One hidden turn or mirror swaps the rows below in pairs. Which row is each named row swapped with?
Q_796: [  7   6 -22  20   9  -7  22   4   4   4 -11 -18   5]
Q_460: [  5   9  19 -10   3 -22 -13  -2   0   1  -9 -13   2]
Q_301: [ 10   3 -23   9   7 -11  15   5   6  -8 -19 -21  16]
Q_273: [ -7   5 -10   8 -13   9  -2  12   6   2   1  -1 -11]
Q_381: [ 14  11  13   0   9 -24   1  -2  -3  -5 -16 -15  15]
Q_888: [ -2  10   3 -19  10 -11  -6  13  18   3   4 -13   0]
Q_479: [  3   2 -13   9  11 -14  17   1   8   9 -26 -24  11]
Q_22: [  2   3   8  -1   1 -26  -4 -10  -1   3 -28 -15   6]
Q_284: [  4  11  13  -9   5 -28 -12  -6   1  -4 -12  -9   1]
Q_289: [ -2   2 -17  20 -14   0   5   2  -4   0  -4  -4 -10]
Q_698: [-10   6  -4 -12  -1   1  -6  13  20   1   7  -3  -6]
Q_192: [  3   2 -26  17   4  -5  19   1   4   3  -8 -16   9]
Q_638: [ -5   4  -3 -17  10  -7   0  11  24   2   7 -12   2]
Q_580: [ 14  -3  17   3   6 -23  -8  -4   3  -2 -16 -15   1]
Q_614: [  5   1 -12  21  10 -11  15   0   1   4 -20 -18  17]
Q_643: [ -1   5 -10  16 -16   3  -3   7  -8   0  -6  -3 -10]
Q_631: [ -7   3 -12   7 -15   6  -2  11   5   1   3  -1 -12]
Q_85: [  2   6  14  -2   7 -26  -3  -5   2  -3 -19 -14  16]
Q_851: [ -7   6  -5 -12  -2   0  -6  16  18   3   8  -5  -6]
Q_854: [ -6   2   4 -17   0  -5  -3  13  18  -4   8 -10  -6]
Q_471: [ 13   2 -13  18  13 -17  14  -5   2   0 -13 -14  18]
Q_594: [ -3   0 -20  12  -9   7  -2  13  -3   1   0  -3 -10]

Q_85 pairs with Q_614
Q_284 pairs with Q_796
Q_638 pairs with Q_643
Q_594 pairs with Q_854
Q_698 pairs with Q_273

One hidden turn or mirror swaps the rows below in pairs. Which row is each named row swapped with?
Q_582: [ -2  13   1   9 -21   1 -23  -9  21   4   3  -8  13 -11   2  -8  -6   1
  10  -6  11 -11   1  -1  -1  -3   9   4   2  11 -14   4  -6   6  11  -6
   8  -2   5   0  18]
Q_97: [ 20 -10   2  -3  -9  -8  -2  -3   7  12  12   5   6  -5   2  -3  -9   6
  24  25   8   1  -7  -3  -1   9 -10   3  14   9 -10  -4  -8  10  10  -1
   8  -4   3   9   7]
Q_639: [ -4 -10   1 -12  22  -1  14  12 -27   1  -1  12   0  11  -6   8   3  -2
 -10  -2 -10   7  11  -6   8 -10  -8   1 -12   0  21   6   2  -5 -11   1
  -2  -1   0 -11  -2]
Q_668: [ -7  -5   2 -20  15   2  14   7 -13 -16 -23   9  -9   8  -3  -7   4   5
 -10   1   0  16   9  -5   0 -10  -8  -4 -10  -6  17   4  10 -10 -10   8
   1   2   0   0 -10]
Q_884: [  7  20 -15  10 -17   5 -13  -7  21   1   5  -5   3 -12   7   2  -5 -14
   2  -3  12  12 -10   7 -15 -14   7 -10   5  -1 -14  -7   0   7   3  -7
   6   1   2   4  -2]
Q_909: [  2  13  -2   3 -17   9  -8 -13  18  -6 -15 -10  -7  -5   7 -21  -7  -3
   7   2  19   7  -8  -1 -10  -9  -1  -6   8   3  -5  -3  -1  11  10 -12
  12   4  13   6   8]
Q_470: [ -3   1  -9 -12  13  -3  10  12  -9  -6  -3  14   1   1  -1  13   6  -6
 -14  -5  -7  18   5   4  -4 -13   0  -9 -12 -10   6  -1   9 -15 -15  14
  -3  -1  -9  -3 -19]
Q_780: [ -5 -15   7 -23  16  -6  11  14 -15  -3  -8  12  -5   3 -13   8   7   1
 -13   2  -7   3   3  -1   6   0  -2  -5 -10  -2  20  -1  12  -5 -14  14
 -11   0  -7  -6   0]
Q_375: [-12  -6   7 -16  15  -9   3  13 -14  -5  -4  13  11   2  -6   5   7  10
 -11  -8 -11  -3  20  -6  11  -4   1   7 -17   2  10  11   5 -18 -10  16
  -4  -5  -8  -6  -2]
Q_27: [ -2  15   1   9 -20   0 -24 -10  19   6   4  -8  13 -12   3  -9  -6   0
   8  -7  10 -12   1  -1  -2  -4   9   4   2  13 -13   4  -6   7  11  -7
   7  -3   5  -1  18]
Q_561: [-12  -7   6 -16  13  -7   3  12 -14  -5  -6  12   9   2  -8   5   7  10
 -11  -8 -11  -3  19  -5  11  -3   0   6 -18   3  10  10   6 -18  -9  16
  -3  -4  -9  -7  -2]
Q_350: [  6  11  -4  13 -13   7 -12 -10   8  10   8  -9   4  -3   5  -5 -10 -12
  10  -3  11  -2  -6  -1  -5  -8   0  -1   7   9  -4  -1  -9  19  10 -21
   9   0  12  -4  19]
Q_500: [  5   6   3   5 -21   2 -16  -7  21   7   0  -9  -1 -11  -2  -6  -6  -9
   7   4  15  -6 -15   4  -8   0   7  -6  10   7  -6  -8   1  18   6  -9
   0   1   6   0  20]
Q_147: [ 13 -22   4 -17  11 -12  13   9 -12   6   8  16   3   2  -4   3  -1  11
  13  24  -3   5   4  -4   5   8 -16   4   4   4   5  -2  -2  -2   0  12
   1  -5  -5   5  -4]

Q_500 pairs with Q_780
Q_639 pairs with Q_350
Q_470 pairs with Q_884

One hidden turn or mirror swaps the rows below in pairs. Which row is each named row swapped with?
Q_432: [  1 -16   4 -15   4   5  -8   2  12  -5 -12  11 -18  12]
Q_835: [ -3  -9   6  -6  15  15  -5  17  -8   6   8  -8 -13  -4]
Q_151: [-23   7  18  -4   2  -3  10  14  17   1  12  -7   2  13]
Q_330: [ -3  -6  26 -17  14 -12   9   9   5   4   6 -13   4  -2]
Q_972: [-20  -9   9   6   8  -6   6  17   5  14   0  -3  14  -5]
Q_794: [-17 -12  12  -2  10 -15  -4   4  17  19  11  -5  18  13]
Q_689: [ -2  -2   9  -3  -7   2 -17  -8  17   8  20 -11   0  18]
Q_848: [ -3 -27  -5 -11   5  -9 -19  -5   6  -8   1 -15   3  25]
Q_517: [-11   1  17  -1   9  -1   4  11  -3  -7   4  -5 -12 -15]
Q_996: [-20 -10  16   4   3 -14 -11 -10   3   8   2  -2  19  20]
Q_795: [-11 -24 -11   8   6 -12 -13  -4   9 -15   1  -5  -5  23]
Q_784: [-13  -4   2  -5   4  -5 -10 -17  21   8  18 -11   5  19]
Q_976: [  1 -28   3 -15   8  -9 -16  -5   4 -11   2 -19  -2  19]
Q_779: [ -6   0  22 -13  13  -9  10  15   4   3   1  -9   1  -7]
Q_947: [-13 -28 -13   7   3   1 -16   8   3 -11  -7  -9   0   7]
Q_334: [-20  -6   6  -2  22 -12  -5  -5   0  -3  -3   1  20  20]
Q_459: [ -9  -8  17   3   5   0  -9   6  -3 -22 -10  -6 -13  -5]
Q_324: [-16 -13  -3  -4  -3   3 -12   6  15 -21   6 -14 -10  25]
Q_441: [ -8 -28  -9  -3   8  -8 -20   2  13  -5  -3  -9   8  24]
Q_266: [-16  -4  -6   9   1   5 -15 -15   0  -1   9 -16   3  18]
Q_54: [-13  -5   6  -2  23  -3  -4   5  -5 -24 -12  -2  -3   3]
Q_805: [-14  12  10   9   6   8   2  -1  -2  -1   6 -14  -6  -6]
Q_755: [-10  -5  17 -13  15 -12  -1  17  -3  13  17   8   2   9]
Q_669: [-15   1  15   6  13 -14  16  12   9   1   4   2  -1  -2]
Q_593: [ -7  -8  12 -16   6  -3   0  -1  15  16  -4  15   0  17]
Q_194: [-16 -20  -4   0   3  -9 -20 -13   2   3  12  -8  10  24]
Q_427: [ -5   3   8  -5   7   5  -3  -1  16 -13   8 -12 -21  -7]
Q_589: [-16  -5  12   0  12 -17  -5   5   5  22  10   4  11  17]
Q_894: [-8 -3 17 -4 15 -7  8 23 11  2 -4 -4  2 -9]
Q_867: [ -2 -23  -2 -13  10  -4 -21  11  -5 -11  10   2 -14  18]
Q_217: [  3   5  15  -3  -4   8 -10   3  15  -3  14 -11 -16   0]
Q_964: [ -9 -19  -3  -5  11   8 -15   2  -4  18  15  -8   6  20]
Q_169: [ -4 -16   0   1  10  -2 -17  12  -1 -16  -5  -2 -24   4]
Q_58: [ -4 -20   2  -2  10   1 -13  14  10 -19  -5 -12 -18  -4]

Q_441 pairs with Q_894
Q_964 pairs with Q_835
Q_589 pairs with Q_169
Q_848 pairs with Q_779
Q_324 pairs with Q_151
Q_976 pairs with Q_330
Q_517 pairs with Q_194
Q_784 pairs with Q_427

One hidden turn or mirror swaps the rows below in pairs. Which row is each named row swapped with?
Q_578: [  6   8  -5  14  -1  10 -18  10 -13 -12 -14   7  -3]
Q_674: [ -6   0  -2  16  15   9 -10   0 -13 -15 -17   4 -12]
Q_474: [  1   7 -12  10  -6 -13   1   4  15   2 -31 -21   3]
Q_293: [-11  -1  16  18  15  -7   8  -6   3 -18 -18  -6  18]
Q_487: [ 10  15 -10  10   6  12 -12   3  -9  -9 -19  13  -4]
Q_588: [  2  25 -13   7   2 -12 -19   5  15  -1  -7  -3  19]
Q_933: [  0  -6   5   8  -3  13 -12  -6  -4  -5 -20   7 -10]
Q_994: [  5  24 -13   2   4  -4 -10   2  16   4 -11 -16  18]
Q_215: [  0   2  -8  21 -10  -3   6   1  18  -7 -19 -25   2]
Q_533: [ -5  10  23  13  11  -6 -20  -6  -2 -15 -18  -8  15]
Q_184: [  2  13  -8  12  -2   0   4   1  18   0 -17 -30   8]
Q_661: [ -1  -6  -1  13  -7   3  -1  12   9  -1 -24 -21  -6]
Q_143: [-18  14  13  16  12  -6  -5 -20  -1 -11  -9   7  11]
Q_83: [ -2  26 -12  10   4 -21 -11   5  11   5 -22 -13  12]
Q_66: [-11  31 -13   7   9 -14  -7  -5  10  -5 -11   2  19]
Q_339: [-16   1   5  16   6  -8   8 -10   1 -25 -15   0  22]
Q_63: [  4  10  -9   8  -6  11  -5 -19  -1 -18 -30   4  -4]
Q_956: [-16  -2   1   8  22  -4  -4 -10  -4 -21 -15   8  10]

Q_184 pairs with Q_994
Q_293 pairs with Q_487
Q_533 pairs with Q_63
Q_66 pairs with Q_661

One hidden turn or mirror swaps the rows below in pairs. Which row is each named row swapped with?
Q_320: [ 31  10  -6   5 -27  -7  20 -20 -19  15  13  10   0   4 -12 -21   4 -29]
Q_882: [  7   3 -10  22 -16   2  -6  -8  12   9  24  10  21   1  24  -8  -7  -7]
Q_170: [ 19  -2 -12  12 -19  -2  -2 -20 -14  -1  23  -2  20   8   7 -22  13 -19]
Q_440: [ 11   5  -5  12 -10  18   0 -14  22  22  38  27   0   1   6  -4  -3 -12]
Q_249: [  6  10  -7   5 -19  -2  -1 -19  21  27  25  16   0  -4  16   1 -19  -4]
Q_51: [ 12  14  -8  15 -25   6  -1 -15  29  29  34  18   7  -7   7  -4 -11 -12]
Q_899: [  9   5  -9  23 -12   4 -11 -12  18  19  32  16  15  -1  18 -11  -8  -6]
Q_139: [ 20  18  -3  17 -20  -1   9 -11  16  35  22  29  -5  -6   1 -10 -17 -15]
Q_955: [ 22   8  -6  22 -23   5  -3 -14  10  44  13  16   2  -5  -4   0 -10  -3]
Q_189: [ 13  20  -7  21 -11   7  -2 -13  24  27  20  25   8  -5   7  -3 -10 -10]
Q_656: [ 14  -2 -11  15 -20  -1   0 -13 -10  -3  19  -1  24   7  17 -15   6 -16]
Q_942: [  8  14 -16  19 -11   0  -3 -15  18  26  22  25  12  -6  15  -5 -17 -11]
Q_224: [ 33   4  -6  11 -22  -3   6 -21 -16  32   5   2   0   0 -15 -12   7 -18]
Q_161: [ 13   5   7   4 -15  13   8 -11  12  14  41  24  -5   4  12   0  -1 -19]
Q_815: [ 10   6 -12  15  -8  12 -10 -15  21  26  34  25   7  -3  12  -4  -7 -13]
Q_563: [ 23  19  -5  17 -17  -4  10 -13  12  36  21  28  -4 -11  -1  -7 -17 -12]
Q_443: [ 12   3 -13  -4 -16 -11  10 -31 -22  10  11   5   8   6  -5 -15   5 -22]
Q_496: [ 21   5 -17   6 -18  -7   8 -23 -24   1  12   3  15   5   1 -19   7 -27]
Q_280: [ 18   1 -10  -9 -27  -8  10 -28 -17   4  15  -5   5   7   3 -11   5 -19]
Q_565: [ 29   7  -6   0 -25  -6  18 -22 -21   8  16   8   3   6  -8 -20   9 -28]
Q_414: [ 20   5 -19   5 -19  -7   8 -24 -22   2  11   3  17   6   1 -18   8 -27]
Q_597: [ 21  -3 -15   2 -16   5   2 -24 -18   3  24   3  12   8  -2 -17  18 -29]
Q_100: [  0  12 -11   7  -8  -5  -1 -22  15  31  20  26   3  -5   8  -3 -17  -8]
Q_817: [ 33  11  -7   5 -24  -9  20 -21 -21  16  13   9   0  -1 -12 -18   3 -25]
Q_308: [ 22  -3  -7   0 -17  12  10 -22 -13   2  29   8   3  12  -5 -15  19 -26]
Q_103: [  8  14 -14  20 -10   0  -3 -13  17  26  23  26  10  -6  15  -5 -18 -10]
Q_512: [ 25   9  -4  19 -18   1   0 -15   7  47  11  15  -3  -7  -7  -4  -7  -9]
Q_183: [ 15  17  -3  15 -17   1   6 -11  20  32  26  30  -3  -6   6  -7 -17 -11]
Q_520: [ 27  10 -10   7 -19   0  10 -24 -18   2   9   2  13   7  -8 -16  15 -26]
Q_115: [ 31   1  -8  12 -29   0   6 -21 -20  26   6   0   5   3 -14  -9   8 -15]
Q_168: [ 19   0   6  -3 -19  10  14 -16  -8   3  36  12  -2  10   5  -6  11 -26]
Q_263: [ 25   5 -11   1 -33  -1  10 -24 -11   5  23  -5  12   5  -7 -17  14 -28]

Q_51 pairs with Q_263
Q_320 pairs with Q_139
Q_563 pairs with Q_817
Q_496 pairs with Q_103
Q_100 pairs with Q_443
Q_414 pairs with Q_942

One hidden turn or mirror swaps the rows below in pairs. Which row is each named row swapped with?
Q_454: [ -7   1  -5  36  23  14  -7  10   6  -9 -10   1   4  22  10  24   5 -13
  -1 -14   4  11   9  -5  -2  -9  -8   3  -3 -13   4]
Q_522: [ -5  11   7  -1 -11 -17  -7  -6  14  14  17  11   6  16   8   9  18 -37
   3  -5 -17   0  22 -22   5  -5 -16 -21  -7   7 -10]
Q_416: [ -5  20  -7  28  24  -3  -1 -14  -7  16   0  14  19  30   6  14   1  -9
  12  -1 -13   2  24   0  -1 -13 -30  10  -3 -12   8]
Q_178: [-25   5  -6  23   1  -6  -2  -7   2  -9   3   3   9 -11  15  -2  -3 -20
  13   6   4  10   9 -19   8   5  -1 -11   6   1 -29]
Q_992: [-13  24  -9  18  24   1   2 -10 -18  11   4   8  29  21  -4  16  11 -25
  10   1 -24   3  25 -12  -9 -21 -35  -4  -7  -4   1]
Q_640: [-11  18   0  -1   4  -6  -3  -2  -4   8  14   6  19  16  -2  14  22 -43
   4  -3 -26   2  23 -25  -6 -17 -25 -23 -11   6  -6]
Q_870: [-23  16  -5  22  -4 -12  -2 -10   4  -7   9   1   4 -11  22  -1   3 -26
  15   4  -2   4  11 -24   8   4  -3  -9   4   3 -29]
Q_620: [ -8   7   8   6 -14 -17 -11   0  11   0  19   8   6  10  11  17  17 -41
  -1  -5 -16   4  17 -25   5 -10 -17 -22 -13  10  -3]
Q_941: [-10   1 -10  31  20  12 -11  16   7 -21  -7   1   0  18  17  17   5 -16
   4  -6   6  10   7  -3  -6  -5  -4  -8   2 -10   2]
Q_993: [ -8   2  -7  37  22  13 -10   9   8 -12 -10   0   1  21  13  25   7 -15
   0 -14   3   9   9  -3  -4 -10  -7   1  -4 -12   6]
Q_802: [-12  20  -8  38  24  -3  -1 -16 -16   5   6   9  23  22  11  20  -2  -6
   9   3 -13   0  20  -2   3 -14 -32   8   0  -6   6]
Q_373: [-20  19  -3  18  -4 -11  -2  -6   5  -7  11   2   4  -9  24  -2   3 -28
  16   5  -2   7  10 -26   7   5  -4 -10   4   3 -28]
Q_918: [ -4   3   9   5 -15 -13 -13   2  16  -4   7   1   9   9   4  14  20 -35
  -1 -11 -15   0  13 -25   5  -9  -8 -23 -11   3  -2]
Q_75: [-10  26 -11  36  20  -4  -2 -16 -14   1  -2   3  26  17  12  10  -1  -1
  17   5 -13  -5  17  -4   2 -10 -25   8   5 -13   3]

Q_416 pairs with Q_522
Q_454 pairs with Q_373
Q_941 pairs with Q_178

